In the rows, zero is written as 128.
The rows of A fall into several groups, which share some directions, and each row is roughly a mix of its group's hidden directions, except one row that fits no group.
A, 158 rows:
[[ 97 101 167 132  59 154 125  85 140 139 121]
 [150 121 125  77 165  70 108 132 106 174 130]
 [114 174 116 122  76 105  70  95 128 138 151]
 [104 115 142 141  59 174 156 161 135 114 100]
 [104 137 110 115 207  92 145 134 129 146  90]
 [133 107 167 146  85 182 132 150 166 130  85]
 [161 129 143  90 123  79  77 120 102 171 106]
 [127 150 113 129 109  99  76 153 199 103 127]
 [156  95 173 150 102 192 158 118 151 125 142]
 [158  87 156 111 181 152 125 188 135 139 118]
 [134 147 168 178 153 164 183  94 122 132 143]
 [127 144 139 178  93 201  93 124 127 144 124]
 [128 140 121 111  86  77  79 108 105 152 173]
 [108 114  98  87  84  88 102 103 106 163  94]
 [ 87 151 118 162 176 159 153 107  81 155 136]
 [186 149 129 120 154  59 121  94 118 116 132]
 [169 109 158  73 169  87 128 147 115 158 137]
 [111 155 142 137 118 192 107 139 159 164  77]
 [131 142 158 162 141 193 153 110 165  96 100]
 [120 174 104 108 151  60 155 103  97 142 120]
 [122 135 133 130  45 167 129 152 142 104  95]
 [163 129 137 143 190 125 134 129 189 124  88]
 [ 74 124  97 129  77 134 117 161  73 137 128]
 [ 98 174  99 154 107 112 162 103 169  81 123]
 [140 121 129  88 167  82  90 128 103 186 123]
 [135 157  95 115 102  65 123  87 140  89 156]
 [ 92 108 139 116  39 117 145 149 119 128 128]
 [115 112 124 164 120 210 148 120 149 105  99]
 [132 150 106  94  73  73 101  85 134 120 133]
 [176 162 149 119 179  69 121 137 118 131 102]
 [117 107 115 118  69 147 124 160 107  76 173]
 [123 139 132  70  88  85 139 167 125 145 172]
 [ 83  98 155 169 138 170 162 157 120 166 140]
 [123  99  97 127 109 188 131 168 148  91 170]
 [165 126 151 152 194 123 171 116 146  90 111]
 [147 128 143  88 147  56 124 122 151 163 163]
 [165 157 114 120 188  78 128 108 151 104 100]
 [125 142 171 128 147  83 142  84 111 191 122]
 [ 73 124  64 112 126  88 157 134 120 142 102]
 [131 161 134 115 112  83  78 117  93 186 137]
 [158 150 141 164 111 193 118 121 123  74 109]
 [178 121 147 121 179 151 118 158  79 148 160]
 [145 151 159 123  81  84 125 118 108 173 176]
 [126  63 136 108  79 160 169 114 126 129  99]
 [128 143 147 167 215 118 139 113 121 153 138]
 [156 132 172 133  78 167 120  83 104 147 159]
 [119 108  98 169 122 177 113 169  90  86 115]
 [142 171 113 154 156  94 113  59 152 120 111]
 [120 114 153 155 103 195 181 159 135 112 115]
 [182 138 118 114 181 102 165 156 125  84 123]
 [101 130 117 143 170 188 122 163 117 184 128]
 [100 143 105 135  50 122  85  95 134 131 112]
 [118 123 140  89 102  45 133  99 119 145 145]
 [181 158 173 156 182 144 142 133 112 129 154]
 [148 147 184 166 172 157 110  91 101 144 129]
 [183 129 155 103 179  72 107 137 134 128 139]
 [ 71 102  91 124 102 164 153 174 110 128 105]
 [163 135 127 101 178 113 175 122 184 108 110]
 [117 113 167 163 103 171 122  85 138 183 143]
 [126 102 145 129 142 165  71 183 147 127 169]
 [ 95 124  92 139 159 126  65 160  86 151 125]
 [124 128 177 157  53 142 153  98 128 133 113]
 [116 126 162 159  69 180 165 131 133  97 135]
 [170 149 124 160 193 159 112 143 141 127 170]
 [ 95 118 122  94 120 103 127 135 204 164 154]
 [167 133 169 101 105  88  95  95 102 166 102]
 [170  89 140 110 170 148 141 183 143  96 106]
 [123  85 142 140 143 200 157 144 170 123 111]
 [174  96 190 142 170 160 140 146 125 148 130]
 [ 83 104 137 121  50  94 113 119 113 138 144]
 [128 167 136 125  82 126 140  63  78 132 144]
 [ 80 138  96 143  72 149 142 111 165  89 143]
 [ 90 104 122 164 137 203 134 167 137 127 118]
 [ 91 139  74 110  84 124 151 128 130  67 132]
 [141 172 139 125  96  67 119  88 156 121  91]
 [150 157 176 182 138 145 163  89 161 133 130]
 [111  82  95 117  51 121 121 154 125 128 152]
 [156 108 124 154 158 124 110 160 174  64 151]
 [105 114  86 152 196 153 115 164 109 152 116]
 [141 146 115  90 113  70  89  73 132 114 106]
 [102 153 165 121  94 116  96 122 102 177 180]
 [182  88 150  96 116 131 154 178 101 107 146]
 [140 131 103  90 100  81  86 100 157  83 143]
 [140 159 126 150  87 114 149 103 197  92 110]
 [ 72 121  74 100 135 116 162 160 157 133  99]
 [110 107 138 176 127 191 152 178 124 111 111]
 [143 145 148 104  99  50 114  85 120 141 141]
 [172 118 150 159 151 118 174  82 114 105 170]
 [114 105 102 147 117 185  97 164 159 123  79]
 [116 114 125 159 159 185 159 187 109 146 143]
 [153 115 133 141 190 119 183 164 133 102 159]
 [ 70 130  78 116  83 100 122 119 159 107 104]
 [162 145 181 166 147 175 130  91  92 124 130]
 [131  83  77  92 149 127 118 192 130 118 119]
 [138 165 148  99 153  56 114 115 116 160 155]
 [127 174  85 130 187 144 135 111 116 171 100]
 [117 124 111  96  84  60  84 105 119 110 132]
 [130 104 111 124 134  79 103  94 131 101 199]
 [104 118  92  80 118  61 131 168 122 145 137]
 [123 160 127 173 187 153 148  89 159 119 102]
 [112 129 137 106 178 158 116 126  86 191 102]
 [100 130 148 105  51 103 111  90 143 153 123]
 [142 113 169 171 150 186 133 148 169 126 159]
 [129 100 123 180 155 186 160 138 109  88 116]
 [159  94 159 125 191 155 113 176 148 130 115]
 [126 108 107  77  79 106  66 143 110 142 127]
 [117 163 117  89 166  91 190 115 154 144 118]
 [163 129 168 115 169  74 167 128 118 137 166]
 [193 118 153  93 161 108 116 149  81 144 119]
 [ 96 126 112  77 141  70 128 176 123 159 138]
 [192 136 173 146 139 126  90 122  81 109 143]
 [148 139 163 131  58  96 161 104 158 106 138]
 [ 96 130  91 119  45 127 112 155 113 115 143]
 [127 141  74  82 143 190 119 156 154 139 131]
 [ 99 116  82 123 143 204 111 143 146 115 102]
 [142 178 139 122 121  63 111  83 116 151 100]
 [ 76 103 157 159 121 161 145 120 129 187 158]
 [ 98 176 118 143 101  88  94  84  99 153 146]
 [160 135  90 127 138 193 140 156 136  79 104]
 [ 96 153  83 117  71  92 103 101 158 123 114]
 [121 115 133 180 138 207 142 162 134 114 126]
 [110 114 137 144 115 165 181 185  93 141  98]
 [148 115 182 141 148 205 140 138 153 122 130]
 [ 67 128  81 143  89 150 141 124 164  97 140]
 [ 74 131 130 102 113 113 113 158 111 187  85]
 [157 134 167 151  96 135 143 109 194  89 109]
 [140 115 105  74 134  92  84 149  75 154 119]
 [112 164  96 110 160  85 148  84  87 158 141]
 [108 133 123  88  94  72 106  93 101 172 136]
 [117 157 160 182 103 121 182  89 133 113 153]
 [122 151 161 149 157 110 191 103  99 173 138]
 [163  96 157 104 184 109  85 164 132 152 130]
 [120 147 106 155 210 124 165 121 112 116 154]
 [174 140 141 184 171 149 144 165  96 108 132]
 [125 129 104 128  76 165  99 121 173  81  95]
 [124 129 126 103  69  99 138 180 106 148 175]
 [129 161 170 173 113 137 141  63 140 162 132]
 [133 146 127 156 211 141 156 151  98 130 151]
 [100 125 149 164 156 186 173 145  93 155 127]
 [121  82 133 112 128 162 122 171 201 125 131]
 [125 103 152 116 166 115 180 128  72 173 133]
 [123 112 108 116 206 152 110 158 108 165 106]
 [111  75 144 137 158 187 151 146  93 151 147]
 [198 103 142 100 136  96 125 168 105  96 137]
 [115 165 118 151 191 119 168  86 118 160 115]
 [104 130 127 136 126 194 145 194 134 158 110]
 [ 97 108 115 131  92 165 106 191  83 113 121]
 [165 120 137 105 104 111 102 129 167  57 154]
 [145 109 138 172 103  55 138 156 155 139 151]
 [ 91 138 132 136  76 169 157  94 106  89 159]
 [138 135  97  92  94 135 162 171  70 131  98]
 [150 116 102 119 132  82 165 123 164 133  60]
 [ 91  88 101 121 109 117 156 140  57 122 103]
 [120 108 125 130 203 158 122 165 101 169 115]
 [174 123 149 128 208 106 151 113 119 126 105]
 [121 115 146 172 161 199 152  99 136 128  99]
 [170  64 123 106 130 141 167 167 152 102 121]
 [164 125 143 150 205 151 150 166 117 132 145]]
Each list below has one row that fits no group; the rest each fit one group, if only roughly. Name that row.
    z_544: [119 132  87 111  80 163 147 156 168  80 117]
    z_666: [164  59 159 110 129 144 146 160 156 126  95]
    z_495: [135 151 138 129 185  69 121  91 105 143 165]
    z_566: [108 157 131 179 129 176 177  97 150 104 109]
    z_137: [150 175 170 175 154 151 165 111 102 152 122]
    z_337: [136 114 145  85 158  97 165 149  80 171 152]
    z_644: [138 127 157 115 135  80  82 145  72 157 160]
    z_478: [131 139 188 144 115 116 158  76 132 183 128]
    z_967: [150 137 109 121 223 107 138 125 138 118 134]
    z_756: [177 133 130 135 193  93 115  99 158 108 102]
    z_562: [122 151 110  88  94  72 120  85  95 136 159]
    z_776: [137 155 128 143 211  96 128  96 132 155 122]
    z_683: [ 92 102  83  90  98 137  83 148  90 143 148]

z_137
    z_68: [ 93 115 139 143 114 201 157 147 161  92 135]
    z_548: [160 163 136 103 146  68 139  72 150 115 134]
    z_193: [147 181 148 125 104  82 112  89  87 134 161]
    z_846: [150 145 106  95 180  60 119  97 136 130 137]
    z_733: [ 98 114 109 138 165 191 126 186 149 138 120]
    z_369: [119 143 116 114  97  72 100 101  97 110 186]
    z_929: [ 85  86  91 141 105 177 134 164 149 109 101]
    z_218: [125  97 132 156  79 172 143 180 150  94 117]
    z_708: [119 129  90  95  51 108 101 124 115 102 144]
    z_234: [145 154 112  89 105  92 101  82 170 120  88]
    z_824: [ 94 115 118 167 163 198 116 113 144 154 152]
    z_374: [128 155  84  90 114  57 139  92 128 138 124]

z_68
    z_161: [152 126 163 157 202 149 166 139 106 144 133]
    z_712: [148 179 115 133 178  80 136  82 108 114 135]
    z_866: [120 116 103 148 126 161 150 208  91 112 138]
    z_259: [170 123 154 119 212 106 142 136 148 124 135]
    z_159: [181 154 133 119 170  98 116  79 162  98 131]
    z_118: [134 174 152 137  80 116 128  70 119 147 169]
    z_493: [160 146 126  94 170  61 146 135  86 128 124]
    z_358: [122 130 152 166 137 208 140 107 165 145 119]
    z_278: [120 110 145 177 168 182 179 145 137 118 128]
    z_583: [103  94 117 137 159 160 113 178  72 157 144]

z_712
    z_783: [180 135 107  92  86  83 133 152 139  87 144]
    z_222: [168  83 185 103 142 145 140 162 136 144 164]
    z_281: [ 98 138 126 171  53 164 154 120 136 111 123]
    z_311: [134  82 159 129  92 170 138 195 131 126 126]
    z_902: [ 73 108  96 155 124 165 190 119 140 111 124]
    z_60: [ 67 134  79 148  76 142 110 118 151 120 109]
    z_773: [117 151 105  92 132  72  89  88  97 159 141]
    z_893: [155 172 150 111 111  70 114  87 123 143 168]
    z_438: [ 99 113 118 132  50 160 120 158 139  92 116]
    z_760: [184 121 164 154 184 174 134 132 143 137 117]
    z_987: [162 180 157 132 160  85 114  77 121 138 142]
    z_677: [ 91 136  88 178  96 166 150 131 129  81 140]
    z_387: [132 130 154 174 161 191 148 120 176 117 130]
    z_322: [143 140 118 101 211  94 123 123  99 153 142]

z_760
    z_156: [108 156 170 185 168 155 134  85 118 136 146]
    z_407: [ 88 119  95 129  66 127 130 189 134 150 123]
    z_526: [148 100 127  77 168  88 153 168 166 138 125]
    z_641: [128 150 121 106 112  53 120  89 101 143 165]
    z_47: [166 152 125 114 198  92 113 161  95 130 130]
    z_79: [188  77 139 122 115 136 116 156 172  91 133]
    z_737: [156 150 139 138 191 131 148 135  68 154 153]
    z_303: [115 121  92 168 125 172 153 152 145  64 143]
    z_363: [139 135 167 174 165 180 156 128 125 131 173]
    z_699: [139 125 132 171 170 179 104 109 166 101  91]
    z_912: [126 163 145 155 145 134 163  79  67 155 141]

z_407
    z_997: [165 131 127 140 201 120 171 137  84 127 124]
    z_45: [115 147  85 115 190  94 122 109 102 173 117]
    z_640: [169 129 169 179 159 156 177 143 125 117 147]
    z_189: [161 155 137 116 189 115 123  62 140 148 123]
    z_53: [125 105 178 128  61 174 154 150 128 131 118]
    z_386: [174 161 136 105 141  53 115 111 106 127 143]
    z_366: [139  91 129 126 206 133 144 174 108 148 115]
    z_61: [116 133 103 184 132 199 121 107 160 114 112]
    z_473: [ 74  88 119 140 150 168 153 183 127 143 134]
    z_930: [107 122 164 182 126 177 165 119 127 168 155]

z_61
    z_258: [167  91 166 170 138 158 127 135 142 110 184]
    z_9: [124 122 131 145 192 160 192 159 112 137 129]
    z_55: [ 85 120 137 130  59 124  94 129 105 173 150]
    z_423: [ 95 134 129 113  83  95 103 128 102 192 160]
    z_480: [104 193 123 144 116  77 130  73 119 130 126]
    z_876: [139 111 118 150  99 159 156 142 145  46 120]
    z_965: [116 172  86  96 108  75 101 106  89 129 124]
    z_499: [100 135 146 136 150  97 141 151  83 202 130]
    z_334: [146 130 184 155 166 157 136  74 149 156 140]
    z_882: [ 99 183 105 147 128 129 128  53 125 135 108]
    z_678: [141 115 129 166 123 188 144 173 159  87 152]

z_258
